In the data rows, 128 means zero.
Some points:
[122 158 136 176 109  89 165 121 190 143 109 102 139 141 162 165 129 122 110
 158 118  62 159 122  98 131 121 130 122  97 102 178 147 193 143]
[ 98 110 137 164 136 155 142 132 145  64 156 118 144 117 115 153 124 174 131
 136 118  86 111 143  83 103 113 112 146 150 101  79 134 128 169]
[162 163 192 135 135 131 103  99 105 165  67 145  78 152 114 103 107  88 111
 123 101 151  93 182 128 103 141 124 142 128  90 121 147 125 131]
[118 123  69  68 104 106  57 119 135 149 117 117  99 162 124 112 134 137 153
  77 128 182 176 121 133 123 117 121 183 157 147 112 165 115 150]
[158 187 165  36 157 145 147  86  77  88  79 169 168 143  88  56 191  49  71
 154 180 172 147 160 178 157 111 193  79 142 158 137 110  86  72]
[106  81 122 130 142 100 120 144 101  91 187 123 116 101  78 104 122 149 140
 140 102  92 100 171 126 160 127 127 143 124 158 110 149 135 168]
[149 173  33 180 127 135 129 208 106 173 183 120  86 113 101  70 175 175  93
  98 150 153 121   8 190 186 241 109   3 116 174 147   5 157  56]
[102 137  56  83 129 138  69 161 124 143 147 179 171 151  96 161 100 132 201
 142 102 145  99 173 157 157 109 101  99 163 126  70 170  69 166]
[ 75 165 187 149 123  67  94  99 135 116 182  78  70   0  96 128 111 155 107
 138 179  96  81 208 116 173 194 187  96 162 126 125 119 131 191]
[136 177 143  94 121 158 114  56 108  74  93 163 177 141  62 113 179  42  87
 212 162 140  78 164 162 141  91 184 141 138 169 138 125  65 107]
[142  67 175 143  79  61 152  76  91 132 114 141 147 132 182 154  67 132 138
 115 128  35 126  56  87 134 102 181 142 158  94 117 103 101 160]
[ 96 116 122 142 121 148 127 148 124  78 166 126 155 119 117 156 130 165 139
 136  78  87 107 161 100  99 108 104 151 135 117  99 123 124 166]
[138 119 151 106 171 163 109 152 109 143 108  68  86 194  96 150 137  93 138
 108 136  94 146 192 169 137 147 116 114 132 145 135 201  90  55]
[161 179  54 219 160  84 131 215  88 211 226 113  93  92 110 103  92 195 148
  74  66 174  84  16 193 200 237 121   0 160 194 152   0 124  70]
[124 128 145 115 152 155 123 152 119 122 102 108 118 166 112 134 151 122 135
 124 136  87 146 172 132 135 133 123 123 130 150 140 144 120 103]
[121 119 137 134 157 128 125 151 133 141 136 118 136 117 118 124 156 130 121
 156 115 102 124 165 170 116 110 115 125 130 119 119 100 130 119]
[ 93 172 159 128 138 148 117 129 143 135 110  95 143  52 194 227 143 125 132
 180 152 132 163 149 116 131 156 170 117 154 104  98  66  87 114]
[186 193 159 100 116 194 208  93  64  85 136 169 171  87 128  22 225  64  90
 190 166 223 138 127 194 169  56 209  73 120 155 124 114  43  54]
[ 74  90 131  94  98 174 161 184 133 176  70 150 123 188 166  96 142  91 140
 194  79 128 116  88 134 156 120  86 116  94 103 187 104 127  50]
[104 115 106 149 113 106  85 203  40 184  54 166 101 119 115 130 125 127  18
 161 199 151 181  96  50 165 179  73  65  57  53 188  81 157  90]
[148 197 168  69 109 153 156  70  80  69 108 151 161 121  92  84 190  31  75
 196 177 155 129 152 176 165  90 182 119 128 156 126 124  72 101]
[ 98  70 137 157 149 172 149 131 125  51 166 102 139 146  73 177 101 166 157
 104 121  83  93 166  91  98 102 102 159 158  76  26 189 105 167]
[113  72 106 141 194 125 137 149 120  82 194 104 125 115  69 100 118 152 152
 170 117  88 150 141 112 123 101 127 159 128 130  87 129 138 155]
[122 115  94 109  35 183  80 159 143 191 113 131 148 171 144 121 154 150 225
  63 153 189 177  97 133 120 147  98 176 136 189 105 146 122 140]
[148 111  68 116  84 154  47 130 128 160 125 150 161 196  91 121 151 125 186
  90 170 173 183 120 121  91 123  87 187 177 199 118 139 135 106]
[197 165 132 255  84  11 185 205 146 255 255  96  40  15 117 177  21 144 244
 105   0 165   0   0 229 215 206 111  97 182 227 101   0  86  40]
[ 99  94 134 155 131 170 135 138 107  68 158 111 137 135  87 165 116 173 143
 109 108  88 121 169 101 101 121 111 151 142  89  63 157 113 159]
[105 111 151 139 203 126 112 177 163 188 134 136  92  86  56  48 141 116 117
 147 183  88  76 110 217 168 130  87 119  93  76 107 104 161  59]
[218 132 188 130 185 156 157 104 106 189  45 220  50 140 186  92  95 117 101
 111 102 147  97 167 100  48 175  89 122 137  49 117 144 143 137]
[129 120  69  67 118 117  68 110 131 145 125 118 113 186 136 110 125 128 157
  73 144 181 190 126 127 129 120 117 181 173 164 116 170 121 132]
[ 95 124 138 151 191 106 125 159 150 176 151 107  82  46  80  99 134 114 116
 155 200  79 100 119 174 178 154 137 116 116  95 120 109 147 106]
[131 133 148 114 137 150 128 133 119 123 116 101 112 155 119 135 151 113 134
 123 135  88 152 164 143 129 121 136 120 130 142 154 136 116 101]
[218 124 196 121 180 169 152  87 100 189  46 228  40 147 177  90  81  99  91
 106 114 145  81 166  95  42 190  78 132 127  51 111 163 142 136]
[118 125 127 169  99 105 162 114 193 142 132  98 160 120 152 172 111 115 118
 120 126 100 175  98 115 152 100 116 130  59 139 196 157 204 161]
[141 201 177 100 108 171 156  58 100  59 111 144 164 113  98  89 187  21  98
 210 177 162 116 151 158 169  71 191 128 125 157 121 140  66 102]
[179 237 185  85  94 222 197  33  61  19 134 196 178  96  96  63 228   0  95
 255 193 228  79 144 176 174  21 230 132 122 173 106 134   4  90]
[106 129 143 149 120  96 144 128 129 111 108  93 138 129 167 144 135 133 115
 147 111  84 134 138 139 125 113 125 120 122  94 138 125 149 127]
[ 65 178 176 143 147 118 118 122 176 139 118  72 110   5 169 225 120 146 112
 160 195  99 128 163 100 145 183 187  88 161 113 128  56  89 151]
[ 99 106 119 138 134 167 142 133 111  75 157 112 150 115 112 162 131 175 144
 125  97  98 123 179 113  97 127 101 149 135  98  57 144 116 148]
[ 97  58 106 153 197 140 135 140 141  63 183 104 137 112  68 112 111 162 158
 148 117  74 145 135  93 124 100 119 169 145 102  69 149 128 190]
[119 130 145 172  88  98 159 130 156 122 127 118 147 116 148 156 127 121 123
 149 105  97 135 123 123 143 118 121 124  94 114 163 136 178 135]
[125 148 145 168 116  82 163 128 194 135 112 112 146 140 157 174 120 108 102
 161 115  65 164 137  97 137 118 138 120  92  89 171 148 199 145]
[133 127  65  65 110 116  67 127 124 130 119 119 103 169 133 112 121 136 159
  83 120 181 179 131 107 122 107 122 178 167 148 118 169 120 140]
[112 116 132 143 108 108 175 111 187 122 147 115 172  99 139 170 113 125 125
 112 125 155 160  93 145 148 111 125 142  59 160 174 146 180 160]
[104 125  89  68 106 126  58 135 118 147 129 130 129 156 115 121 133 145 176
  83 106 160 161 138 143 142 105 108 157 158 128  98 175 101 156]
[113 120  86  53  86 122  53 131 118 149 134 128 122 167 116 108 128 152 178
  66 119 179 183 111 145 127 109 119 182 170 149 106 180 111 161]
[191 133 165 134 172 146 156 108 113 156  76 195  80 131 168  80 132 139  85
 116 143 116 125 159  90  70 162  99 110 141 100 142 141 163 141]
[ 99 132  82  57 101 118  55 130 132 143 117 144 122 149 120  99 117 151 176
  84  98 178 141 130 150 140 116 112 167 173 136 101 175 109 162]
[116 113 132 148 108 123 167 111 177 138 147 120 182  91 145 156 117 136 145
 113 116 149 146  96 159 149 117 121 131  68 158 166 135 165 168]
[129 122  66  67 101 107  47 114 136 154 126 119  97 180 120 107 138 132 158
  68 133 187 195 120  98 125 107 107 196 170 148 121 164 130 137]
[ 97 109  89 162 131 103  82 224  23 188  45 185  92 114 109 150 118 130   0
 155 225 154 194  80  55 185 184  66  40  52  57 187  59 160  80]
[121 112 116 130 113 173 122 119 110  94 129 133 157 149 126 163 126 114 130
 138  99 108  97 150 123 130 107 133 141 136 121 106 117  88 134]
[118  80   1 161 178 154  56 173 186 179 133 198 176 181  48  75 149 206  58
 203  22 113   0 156 197  31 105 122 112 180 125 157  63 110   0]
[113 116 129 146 103 106 157 108 185 126 146 119 171  91 140 162 115 122 144
 115 113 146 149  93 148 147 118 127 140  55 157 163 138 184 163]
[220  83 161  59  71 212 179 113 130 106 103  91 135 255 148  84 184 111  99
  70 169 169 105  52  88 136 156 235  88  74 145 230 117  88  88]
[111 107  71  50  77 110  17 111 156 178 118 128  88 179 117 107 134 149 171
  28 126 212 212  99 113 108 108 110 245 175 173 132 193 148 149]
[111 117 126 143 114 112 155 121 194 136 131 101 168 105 150 166 110 113 128
 127 117 136 166 103 136 154 108 118 134  49 155 171 148 195 160]
[102 120 122 155 115  93 167 123 181 122 127 121 181  90 129 165 129 114 137
 121 114 167 143  84 142 135 118 123 145  52 155 156 133 177 158]
[110 134 148 197  77  90 172 113 187 138 122 100 143 131 156 185 115 119  91
 130 128  96 175  82 111 133 106 107 137  76 118 211 133 205 144]
[133  89 145 108 131 161 126 130 126 103 141 107 137 139 119 124 163 140 143
 117 132 120 142 135 154 131 106 137 121 102 163 156 125 129 120]
[110 116 128 150  92 105 164 121 150 113 131 109 146  98 128 165 143 146 117
 129 107 136 128 126 153 125 113 101 144  87 118 158  98 156 131]
[ 72 154 188 152 109  49  82  85 119 113 195  89  69  19  66 124 113 151 108
 118 183  75  57 214 111 180 220 207  97 161 121 119 137 136 211]
[120  91 142 104  64  52 114 120  56 120  98 119 170 156 212 161 102 102  72
 126 117 125 131 119  34 128 134 157  60 121 156 142  88 103 104]
[146 119 142 123 133 134  92 121 148 144 120 131 126 137 100 136 127 104 128
  86 120 151 117 129 168 143 139 132 146 121 139 128 161 110 122]
[102 151  78  74 107 148  69 154 114 143 148 160 144 134 120 129 102 142 204
 103 105 168 115 154 166 165 122 120 149 161 124  71 179  77 175]
[255 145  24 141 179 151 221 163  84 117 179 201  56 131 255  58 126 181  80
 182 117 186  84 106  76  16 222  61  42 100 125 157  21 162 111]
[131 126  79  78 109 114  75 133 123 146 122 119 105 168 118 120 120 125 160
  82 133 167 193 125 130 114 113 106 167 170 160 116 171 127 148]
[117  69 130 113 175 104 107  91 139  45 114  81 168 124 167 123 119 110 118
 154 135  85 100 149 100 101 111 141  96 154 140 110 127 127  95]
[ 88 122 130 154 138  91 136 140  92 101 131  69 126 126 166 140 130 149 133
 146 130  67 145 140 134 121 113 137 136 145  95 111 122 132 129]
[128 115  61  82  70 140  41 115 155 179 120 122 105 201 139 105 137 138 205
  48 160 202 194  93 115 125 135 112 197 157 185 108 171 131 144]
[ 88 200 192 204 255   0 163 148 135  61 107  46  58 111  68 121  64 182 168
 168 168  31  67  51 101 104 176  83 138 170   0 195  65 154  42]
There is one direction along which these points spread out most. Where along it does each point below lie, from 0 to 99? The average is 50, and the first point in the table lies past the average. One standard deviation of the points above along it is 16.
[236 133 141 146 193 152 168 102 104 165  84 237  56 144 213  67 108 150  99
 129 132 151  82 133  76  33 185  87  94 123  76 138  95 169 142] 62
[ 99  83 135 160 149 184 150 121 147  68 154  96 138 115 102 154 110 193 146
 114 125  74 102 143  77 106 121 124 157 152  82  41 177 130 200] 48
[127 124 123 146 116 103 168 108 197 139 150  93 164 100 139 172 122 117 138
 125 114 127 157 100 124 151  99 134 122  58 165 173 156 195 164] 55
[221 133 167 143 196 156 176 109 102 174  63 227  62 133 204  76 123 136  94
 123 145 141 102 151  83  43 184  80 111 127  83 138 125 162 137] 58
[ 76  96 121 146 131 164 144 133 129  71 176 112 140 108  82 164 119 179 147
 104  94  74 121 173  91  99 111 118 142 139  85  46 168 122 176] 47
[115  99 132 102 138 172 119 131 129 116 127 104 148 136 109 120 171 143 140
 126 138 116 145 141 152 135 103 144 134 104 164 153 138 126 120] 43
[121 124 118 150 118 118 157 122 199 145 148 113 159 112 154 172 111 107 129
 132 117 113 171  93 131 156 103 132 130  53 153 176 157 188 160] 55
[209 138 157 146 179 153 169 119 102 153  77 217  72 137 196  77 116 132  95
 135 139 128  99 154  75  50 167  82 107 138 100 141 127 163 145] 57
[169 221 189  80 100 184 183  63  58  61 116 166 156 100  94  54 226   4  81
 192 215 203 156 143 185 185  63 215  95 109 164 112 124  46  96] 31
[ 88 150 142 131 146 143 113 154 118 141 102  96 143  73 199 213 139 134 132
 177 144 132 171 159 125 135 145 166 122 147 116 120  61  91 102] 57
[100 119 122 143 118 156 123 138 119  84 159 108 154 133 102 161 126 172 141
 107 102  95 115 184 114 102 122 100 144 131  97  60 142 112 145] 47
[152  64 255  97  16  17 175   5 166  99 132 122 215 187 224 160  20  89 180
  93  44  15   0  95  84 108  67 188 176 188 150  95 125  89 132] 46
